rotation ticks, each row followed by its count of ticks
The counts run from 0 to 442.
[118 164 148 104 116 125  79 138 172 144 126 114 110 163 103  97 159 106
  89 146 108 106 127 109 154  92 135 133 138 104 138 130  83 174 137 156
 135 185 133 112  86 123 140 144 167 143 102 112 142 115 154 114 109 153
 117 116 113 147 108 136 172 138 117 152 117 115  73 104 146 151  80 139
  76 166 111 141 119  75 136 156  87 105 108 134 126 150 160 123 153]  326
[131 159 113  59 122 110  98 124 124  89  97 136  76 143 141  65 117 110
  92 132 148 122 110 132 155 128 130  97  89 164 127 159 117 165 130 129
 147 175 139 113  78 130 128 161 122 141 147  73 139 110 135 128 124 138
 137 115 110 150 133  81 160 144 124 123  94 125  84 141 133 150  93 170
  88 172 114 153 168  88 157 139 133 186 113 146  95 122 101 132 138]  212
[108 125 186  88 135  91  76 146 155 155 117 103 140 152 137 143 119 132
 105 183 124  83 111  95 114 110 146 150 143  85 156 101 108 181  92 183
 130 168 141  93 119 145 116 122  98 152 107 121 128 135  93  99 109 150
 129 131 142 138 119 115 158 158  98 149  95 106  82  77 110 127  77 159
 109 146 134 119 128 117 133 138 147 123 126 137 104 164 165 120 142]  297
[ 75 151 129 110 135  96  71 125 116 118  96 118 108 147 114  81 140 132
  89 158 144 115  85 121 151  98 175 157 117 122 181  91 110 157  90 146
 119 183  96 110 103 150 107 132 133 130 122 111 164 137 162 102 106 112
 103 142  91 146 111 111 175 165 108 146 103 118  83 137 150 159  90 155
  76 160 120 116 133 112 148 127  93 141 122 137 130 118 137 146 136]  51
[ 83 115 127  74 152 113 126 128 111 126  96 112 121 133 109 128 117 132
  98 122 170  99 150 118 136 125 151 104  86 161 103 148  93 153  87 109
 146 147 137 132 122 119 127 128  91 154 141 105 135 129 108 112 126 145
 150 153 142 119 104  57 166 137 121 126 108 134  83 128 131 157 108 169
  89 188  95 175 183 101 141 127 143 216 131 121  91 131 122 126 154]  244
[109 132 151  83 159 108 132 116 119 139 124  98 129 125  70 127 140 146
 103 140 128 107 147 143 139  75 134 130 138 150 132 134  48 147  91 128
 136 156  68 115 120 163 120 149  94 134 120 110 153 131 134 117 121 142
 123 127 130 143  91  96 181 130  87  95  96 114  78 122 120 149 151 157
  81 163 103 153 159 100 130 120  72 184 132 132 123 152 155 132 154]  13
[ 90 134 134 146 131 116  95 130 140 168  97 122 108 202 111  92 148  85
 107 163 158  85  99  96 127 116 163 178 123  86 159 100  89 183 108 121
 126 150 126 119 128 129 128 126 121 126 136 116 136 142 152  99 101 143
 114 142 112 122  98  99 154 136 145 181 126 149  90 118 130 126  92 157
  44 181 114 137 138 102 132 142 106 119 129 137 143 123 151 152 167]  316
[ 90 139 145  88 133 121 129 119 142 149 158 133 131 143  75 143 120 126
 126 119 123 112 157 127 132 107 138 109 129 141 124 130  54 185 115 141
 174 188 127 127 130 152 150 170 135 145 115 108 136 110 113 117 110 158
 154 133 157 154 114 126 150 131 109  90 108 128  85 101 128 133 103 151
  53 188  80 163 160 134  79 134 113 153 146 139 101 139 184 137 162]  262
[106 140 100 110 134 113 117 130 142 129  86 140 101 188 126  99 121 113
 105 138 179 110 131 116 129 151 137  99 103 108 118 136 118 149 118 100
 132 161 151 142 110 120 139 123 105 171 149  98 104 111 134 113 107 137
 143 138 152 133 108  81 166 136 129 123 129 163  83 101 164 166 107 182
  85 189  74 177 168  85 134 136 157 152 122 122  96  97 155 125 190]  223
[ 81 124 138  77 143 108  94 119  99 155 132 147 109 132 106 156 121 121
 139 158 108 114 109 118 141  88 151 164 115 126 140 147 106 212  95 161
 136 179 125 118  82 157 148 151 111 117 103 102 151 141 127  81 116 169
 129  92 131 122 132 111 158 146 120 125  83 104  94 147 120 124  85 149
  68 169 116 108 151 135 124 129 119 196 128 132 101 177 133 159 134]  280
[114 157 162  99 130 124  92 144 121 171  76  95 153 173 131 121 138 107
  94 158 152  88 143  84 120  93 149 145 156 127  98 106  95 144 143 118
 136 124 143  68 121  70 134 108 151 155 104 124 143  96 103 111 100 188
 122 133 144 142 113  70 147 140 124 157 125 114 110 125 144 159 100 157
  58 138 130 120 165  90 140 132 105 138 124 116 105 162 143 106 146]  334
[ 77 119 144 112 172 107 128 105  91 171 115 123 141 154  79 144 118 145
 116 146 144 107 136 137 129  71 162 172 139 143 124 122  73 165  86 115
 151 155 101 111 137 141 122 158  98 139 120 113 160 137 120 117 108 165
 125 122 134 143 106  87 159 130 109 120 112 121  99 144 112 135 154 149
  57 158 108 122 184 142 113 117  68 185 125 136 117 139 161 147 150]  15
[117 155 155 122 133 150 121 114 129 169 114 139  73 166 117 133 133  91
 123 144 134 108 122 111 151  80 161 155 156 127 136 126  87 188 139 111
 122 156 143 111  95  93 150 126 170 133  71 107 130 108 135 128  94 181
 110 110 102 146 142  88 169 158 126 135 118 116  73 143 149 182 114 151
  74 113 136 102 157  83 130 147 105 184 100 115 106 129 143 149 149]  350
[120 167 176  94 114 131 111 106 113 155 135 110 126 134  92 113 130 127
 111 111 118 103 115 134 177  83 119 135 109 146 134 102 100 170 120 101
 140 168 119 130 125 116 142 162 161 109 139  96 165  99 152 134 108 160
  97 137 105 178 147 107 173 148 104 141  81 115  77 168 145 154  90 145
  85 133 102 142 158  98 143 158  83 169 124 134 133 142 158 126 104]  370
[108 147 165  88 130 107 105 120 162 122 129 108 119 170 127 100  98 128
 107 119 167  91 141 134 155 149 139  87 107 114 134 122 108 167 140 125
 149 194 147 141 139 138 128 164 115 153 136  96 112 112 135 115  99 130
 148 151 145 161 134 123 159 132 120 152 105 151  68  98 118 153  96 179
 113 170  83 185 150  97 110 159 170 155 124 147  91  91 165 139 159]  229
[ 62 128 128 119 150 105  91 132 142 173 127 117 128 161 122 155 107 105
 125 163 131  87 132  66 116 110 157 163 101 100 111 108  86 197  97 124
 124 154 148  99 137 122 132 114 100 147  90 125 127 138 102  73 117 162
 151 123 134  88 103 102 142 156 134 160 123 104 111  92 143 140  80 147
  68 147 104 120 144 119 111 137 115 134 143 104  80 163 178 119 164]  291
[125 177 162  91 129  56 102 135 130 109 108  89 113 136 154  67 105 155
  80 138 138  99  88 128 154 110 133 109 106  97 144  96 108 141  96 122
 154 151 104 100 145 156 107 144  86 143 139 101 147 105 107  96 122 100
 114 151 115 161 147 105 181 147 118 140 111  82  88  84 119 141  90 161
 121 138 114 119 146 107 150 140 113 128 123 130 105 134 148 114 124]  433
[ 93 138 153 146 129 116  97 127 138 178  96 126 101 198 125 115 135  93
 116 176 152  86  96  95 127 102 163 185 137  93 163  99  93 184 119 125
 122 141 144 111 122 121 134 120 114 134 120 116 133 141 143  96 106 157
 117 126 101 128 113  98 155 152 149 179 131 135  89 120 115 128  92 157
  54 160 128 109 142 107 126 142 124 132 115 136 127 126 148 154 165]  317
[137 159  97 118 135  80 129 128 121 123 125 145  97 171 138  93 117 113
 128 143 120  93  85 118 128 167  99 128  95  56 153  91  98 180  83 113
 121 150 117 130 167 169 145 111  67 161 126 115 131 128 132 108 111 121
  98 137 132 135 131  84 178 147 140 107 112 139  87  64 156 170 119 159
 110 143 112 138 148 112 157 133 147 144 144 105 128 142 172 132 163]  158
[126 156 175  99 122 114 121 104 129 138 134 104 116 126 106 108 128 149
  85 125 129  88 110 120 180  89 115 113 105 135 139 103 102 159 125  90
 136 164 116 132 133 102 123 135 156 117 131 103 155  88 155 132 122 142
 106 152 110 179 147 108 188 158  96 134  75 118  57 156 150 184  87 144
  95 142 117 143 151  76 158 151 103 165 127 127 135 129 158 117  96]  369
[100 169 177 131 112 106  86 131 154 148 104  84 124 188 125  88 120 133
 101 134 171  85 112 116 158 103 141 160 138  99 152  62  92 147 118 123
 136 145 139 103 122 122 110 133 120 124 123 112 137 108 145 103  64 116
 116 163 103 143 134 118 148 131 145 157 137 123 102  92 163 152  93 149
  81 157 113 141 141 106 121 164 102  86 127 146 109 126 168 118 151]  68
[111 160 163 122 119 116 128 114  85 159 101 100 130 183 106 107 140 140
 115 120 156  70 114 145 152 111 112 140 122 107 134  74 108 162 104  59
 146 113 133 130 151 111 134 134 115  96 149 116 154 108 157 140 102 144
  86 167 132 139 131  62 179 115 149 125 120 139  95 119 178 147 109 160
  89 164 111 142 172 110 161 139 123 153 136 132 170 140 138 117 141]  111
[109 190 151  97 134  77  87 124 102 129 109 103 122 151 160  72 104 171
  93 134 130 117  84 143 158 111 132 147 111 119 124  88 132 159 110 112
 166 161 119 111 143 154 116 188 101 132 154  98 159 113 126 109 110 128
 105 137 106 159 165 120 159 141 137 156 109 109 101 121 116 134  85 156
  91 149 102  94 150 141 138 143  83 121 116 156 108 151 163 142 103]  435
[ 70 131 163 103 149  81  73 132 106 132  84 102 116 149 143 119 110 131
 105 164 143 102  79 134 136  89 171 185 143 109 174  92 123 151  92 161
 113 160 107  86 101 148  94 131  95 140 107 121 149 153 140  92  98 118
 110 122 103 142 127  85 172 177 114 160 114  98  87 113 129 150 106 151
 104 125 145 106 139 127 164 122 104 151 110 142 116 147 136 138 137]  49
[ 93 150 148 119 128 113  84 120 163 158 118 114 102 167 136  92 140 107
  91 143 149  89 118  96 144 125 170 151 118 105 170  91  98 177 128 155
 133 202 143 112 124 137 116 130 174 143 110 125 145 122 147  91 117 139
 113 144  98 143 104 132 163 177 118 184 117 138  74 125 121 166  59 157
  61 161 132 121 114 101 121 151 113 116 114 140 137 113 159 140 146]  321
[111 134 125 129 150 109 146 121  91 146 101 127 113 148  92 117 142 129
  92 122 141  95 117 131 123 110 147 131 119 117 142 107  96 138  89  79
 125 135 107 133 148 124 138  94 123 133 126 127 138 117 139 124 128 160
 102 158 125 147 110  58 207 155 103 103 116 135  70 138 163 187 136 149
  93 134 108 137 165  80 157 121  93 190 123  91 140 134 165 129 137]  379
[ 83 157 155 118 133 121  77 116 143 166 129 123 109 169 147 106 131 100
 107 148 134  99 112  98 148 104 162 158 126 106 146 106 114 187 128 154
 140 199 161 109 127 118 132 158 171 133 104 121 149 106 148  93 103 158
 104 119  99 141 122 131 152 175 131 186 106 130  76 130 127 152  57 150
  66 146 120 100 108 104 126 158 112 108 112 134 130 123 151 143 150]  322
[125 184 110 107 148  74 128 139 106 133 121 136  91 158 143 115 115 142
  98 140 108 130 111 132 114  98 142 140 151  96 119 125  87 156  94 125
 144 152 115  97 147 165 155 141  98 174  87 129 123 112  91 101 105 156
 125 113 134 149 145  98 187 152 118  92 140 107  84  81 136 160 123 136
 102 112 118  84 138 117 119 118  80 137 111 100  92 156 187 123 147]  421
[126 151 166  75 146 104  80 138 124 130  86 112 124 182 160  92  82 122
 104 165 158  97  87 126 133 137 124 135 132  95 126 117 126 155 127 126
 144 149 145 104 113 125 112 159  70 156 137  77 121 116 102 136  88 144
 129 120 138 160 160  57 151 125 142 139  89 133 103  96 107 122 108 185
 102 151 112 139 175 117 154 144 171 151 112 137  83 139 124 126 150]  205
[103 166 184  99 123  87  66 144 135 131  92  69 113 145 155  98  95 153
  81 136 159  89 119 123 155  79 139 135 142 115 153  96 107 148 112 148
 132 153 128  80 119 120 101 126 117 132 103 119 148 106 126 102  86 120
 116 159 107 150 132 102 164 157 118 154 119  87  93  84 145 165  78 148
 126 131 159 125 131 107 144 155 126 124 112 135  88 146 125 107 140]  71
[111 174 153 108 142  88 138 117  87 164 107 107 144 141 113 119 107 128
  99 122 129 100 113 115 148 103 131 162 104 121  99 101  94 157  85  57
 150 124 115 113 174 142 139 142  92 117 159 108 156 109 119 105 121 147
 104 143 139 136 142  90 164 129 126 136 116 107 105 129 142 137 118 139
  75 129  78 103 165 125 127 129  55 154 147 106 114 160 174 118 119]  403
[ 76  95 128  95 178  90 125 125  94 156  94 123 142 147  94 142 127 142
 117 157 147 103 124 123 117  88 164 162 118 131 134 129  87 145  81 116
 120 143 100 108 127 129 106 109  80 154 110 124 141 147 117 104 118 147
 128 129 137 120  84  60 186 158  95 124 111 129  94 132 134 163 150 150
  91 144 110 144 175 122 141 110 103 201 138 107 112 152 156 139 152]  17
[127 177 106  79 133 112 120 117  76 109 135 146  95 118 133 126 111 119
 144 144 116 119  90 130 146 107 105 144 114 130 140 110  88 192 100 100
 146 140  96  99 113 139 151 126  94 120 106 105 154 102 113 135 112 153
 113 119 127 147 150  60 181 166 138  82  76  99  94 120 166 165 114 154
  93 132 152 112 189 123 167 141 128 188 145 106 123 169 124 132 122]  146
[ 88 111 164  90 146 100 104 138 136 165 114 105 158 146  94 156 102 129
 130 176 157  89 107  92 124 115 138 153 116 118 122 114  92 182  87 122
 126 138 128 111 114 132 110 110  58 144 125 100 117 148  94  90 114 150
 153 137 154 124 111  69 142 136 128 128  89 117 100 106 143 120  97 174
  99 170 120 154 193 129 127 138 166 179 160 105  95 168 148 117 132]  270
[ 79 115 104 106 155 115 110 147 137 138 112 141 107 136 104 131 145 110
 114 152 135 105 134  93  98 123 167 134 133 114 148 131  67 176  85 163
 122 177 117 107 116 143 129  99 126 173  98 138 140 139  86  81 128 139
 147 138 135 117  82  94 171 181 107 102 124 118  83  90 149 153  99 156
  55 166 113 137 150 126 111 119 117 169 138  91 112 131 159 129 169]  287
[125 171 102  98 133 101 117 127 135 108  98 121 122 176 145  75 101 107
  92 127 130 115 152 117 121 141 120  88 106 113  94 123  83 147 128 106
 173 169 142 109 144 142 138 175 121 185 144 109 134  83 103 127 107 137
 134 136 139 143 122 106 152 136 129 124 129 130 104  76 133 150 111 172
  62 171  77 169 153 109 121 140  92 108 136 134 100 118 171 122 163]  197
[116 151 153 119 152 117 144 106  75 170 117 134 112 166  99 141 122 125
 111 111 125 109 125 152 138  72 145 160 163 129 134 112  78 152 110  83
 164 146 112 125 149 131 157 154 145 108 130 116 150 103 132 145 114 181
  96 137 137 168 140  69 180 142 114 105 111 129  79 144 134 159 139 147
  71 127 113 124 170 117 137 133  70 184 121 134 143 147 162 143 135]  376
[129 152 163 135 139 120 120 114 138 195 114 108 140 205  97 122 133 121
  90 118 132  80 145 112 147  97 125 144 127  91 116 111  94 159 123  74
 132 131 141 141 155 108 148 133 145 133 131 119 123 108 160 124  93 166
 104 149 144 145 113 106 183 119 108 154 124 148  70 122 163 170 107 143
  84 144  73 149 134  81 131 159 102 131 121 114 128 143 186 114 156]  359
[134 151 151 101 126 122  93 141 152 152  95 103 139 160 100 106 163 126
  80 157 138  94 140 116 119 102 141 115 177 110 136 105  79 142 125 149
 150 158 114  84 100 115 131 126 173 154 114 122 141 106 111 132 101 170
 116 147 140 166 105 102 173 152  94 109 113 133  72  95 152 161 107 159
  44 153 127 152 139  71 145 133  97 106 114 119 141 139 149 111 156]  331
[100 157 131 114 127 122 118 128 142 153 107 132 100 206 136 114  98 108
 126 137 185 105 127 109 144 139 142 129 107 114 110 107 114 169 144  86
 132 157 170 147 138 117 138 152 105 151 145  85 105 107 126 108  85 152
 154 134 133 144 130  99 138 125 165 158 126 153 103 114 135 141 105 185
  91 174  86 161 178 121 100 154 165 157 134 136  90  98 171 144 173]  225
[114 139 154 115 159 123 143 112  69 170  91 134 119 154 109 161 124 121
 104 125 130 117 116 138 131  85 152 160 156 118 125 112  91 157 100  86
 138 129 122 113 143 113 149 128 126 135 103 118 141 108 114 136 111 188
 106 134 136 150 135  54 177 143 111 104 113 116  83 146 129 163 141 141
  59 114 128 106 169 108 144 116  93 198 110 112 131 144 159 142 129]  377
[126 162 102  92 123  90 122 138 113 102  95 114  90 155 148  50 104  97
 103 146 154  92  89 110 145 156 113 124  68 101 142 107  92 164  88 103
 146 139 119 127 151 157 126 124  67 152 160  92 145 128 111 116 125 115
 117 147 124 116 123  75 157 150 160 148 104 140 111 100 118 134 119 160
  82 173 118 143 167  98 163 151 109 146 146 124 117 120 134 129 158]  180
[ 81 161 150 127 151  95  85 138 117 167  81 105 132 211 138 119 124 137
  99 146 144 103 115 103 128  91 160 172 149  90 124 100 107 150 121 107
 131 138 139  96 125 112 136 128 117 141 105 127 134 108 125  91  80 154
 109 130 131 129 128  89 160 126 139 139 164 109 120  89 191 162 102 151
  72 149 112 104 135 127 125 133  91  94 125 123 102 154 180 129 167]  64
[125 134 140  65 138 126 125 136 137 116 108 129 125 137  99 116 125 147
 115 139 162 110 136 127 133 115 139  95 142 152 131 139  81 145 113 131
 152 156 104 120  90 130 114 144 114 153 138 104 141 116 100 136 108 147
 154 150 145 154 121  83 163 135 107  72  85 133  73 116 140 146 123 188
  75 178 104 190 205 111 118 131 144 189 135 128  95 130 130 124 148]  239
[117 165 105  91 134  86 101 117 113 106 106 157 104 170 163  65 105 118
 101 139 116 127  92 141 135 155 137 114  94  96 146 131 119 176 106 128
 150 209 127 140 136 171 134 174 122 159 150 105 141 126 142 118 119 130
 112 108 123 149 143 110 185 139 129 140 104 154  83 117 117 145 104 178
  85 173  90 125 127 110 159 136 119 136 113 147 136 115 146 154 151]  186
[ 96 127 149 119 141 110  90 136 152 142 106 112  90 168 155 108 124 101
 110 163 148  88 101 101 125 119 163 158 128  84 190  94 104 176 113 154
 111 165 137 101 118 121 119  99 132 163  94 128 140 140 123  96 113 139
 123 138  95 124 103 101 167 181 123 176 124 127  70 103 124 168  77 164
  89 138 150 120 129  94 142 147 147 146 118 122  99 131 132 135 160]  319
[ 97 146 166  97 123 102  64 130 157 159 121 115 165 153 110 126 139 135
 112 183 136  95  89  90 132 112 151 164 134 108 152  86 111 182 111 157
 149 196 110 110  97 137 111 152 144 135 139 106 156 115 127  93 101 148
 121 126 117 145 129 131 142 156 111 146  88 125  86 128 142 111  71 163
  51 184 111 134 138 133 123 131 108 106 140 140 130 159 152 143 127]  300
[125 144 144 119 122 119 101 116 126 142 110 133  95 161 102 102 162 126
  92 149 132  96 109 122 146 103 152 144 135 118 161 123 117 169 130 129
 107 154 116 130  87 108 131 126 170 137 116 104 151 122 170 131 113 166
  99 135 102 157 115  92 202 152 101 141  99 133  51 148 154 190 101 161
  84 146 124 137 139  63 176 143 120 181  97 133 145 137 122 141 144]  347
